In the data rows, 50 means zero.
Some points, one per row:
[48 46 47 44 57 52 59 41 42 52 54 42]
[48 49 48 44 55 60 63 42 41 45 60 39]
[56 60 50 63 71 24 60 32 49 57 34 49]
[51 46 52 72 41 8 60 51 48 47 37 60]
[53 45 54 57 65 46 38 45 52 58 54 55]
[41 47 42 39 44 58 60 52 42 63 43 42]
[48 47 47 51 49 50 34 55 57 45 48 55]
[31 39 36 50 41 65 60 50 57 48 45 42]
[46 62 56 55 52 40 61 41 53 60 50 46]
[68 60 58 58 70 38 52 51 49 46 34 50]
[42 23 47 44 29 62 32 48 49 49 71 54]
[48 54 35 39 52 62 55 39 50 71 57 49]
[54 52 46 49 50 57 33 43 55 37 71 54]
[40 45 56 55 53 41 60 41 53 60 55 46]
[74 79 63 54 64 51 39 50 54 40 59 52]
[36 36 50 44 38 65 72 39 39 2 63 38]
[55 51 54 47 47 52 37 59 59 49 47 53]
[39 25 55 54 51 68 73 44 41 28 65 33]
Here are 10 more points, each followed by its number:
[49 47 47 51 49 51 34 56 58 45 48 55] 0
[55 51 54 47 47 53 37 58 59 49 47 53] 1
[43 47 40 36 45 56 56 53 44 60 42 44] 2
[53 52 74 35 19 57 34 57 83 52 44 51] 3
[69 69 65 44 52 50 39 69 52 64 37 57] 4
[44 48 41 36 45 52 58 52 44 59 42 45] 5
[56 53 51 51 61 54 54 51 50 63 49 45] 6
[57 57 49 54 64 33 57 36 47 60 39 47] 7
[50 48 47 52 49 50 34 55 56 46 48 55] 8
[46 44 46 49 44 57 35 53 67 45 48 51] 9
Which of these numbered points is nearest to each point below, ignoring the 3 directions in which the first points spread most? Its number follows each.
[54 52 54 48 48 51 38 58 59 50 47 53] > 1
[53 50 59 59 50 46 42 50 46 46 55 56] > 8
[49 48 45 52 51 48 35 55 54 44 49 56] > 8
[50 51 37 60 61 39 34 54 35 40 49 63] > 8
[40 32 62 35 33 66 77 55 42 40 58 37] > 4
[49 25 30 12 21 81 44 53 48 53 70 57] > 5
[80 93 71 65 77 32 50 67 37 68 25 59] > 4
[49 53 38 53 56 47 48 60 37 52 36 54] > 2
[59 58 51 55 64 49 54 51 41 62 49 48] > 6
[44 48 42 37 45 53 57 52 43 61 41 44] > 2
[43 44 35 46 41 69 48 42 66 46 57 50] > 9
[54 51 54 48 48 51 37 58 59 50 47 53] > 1
[43 45 43 40 48 58 57 40 46 57 54 44] > 7
[65 52 59 59 79 46 37 55 45 62 58 56] > 6
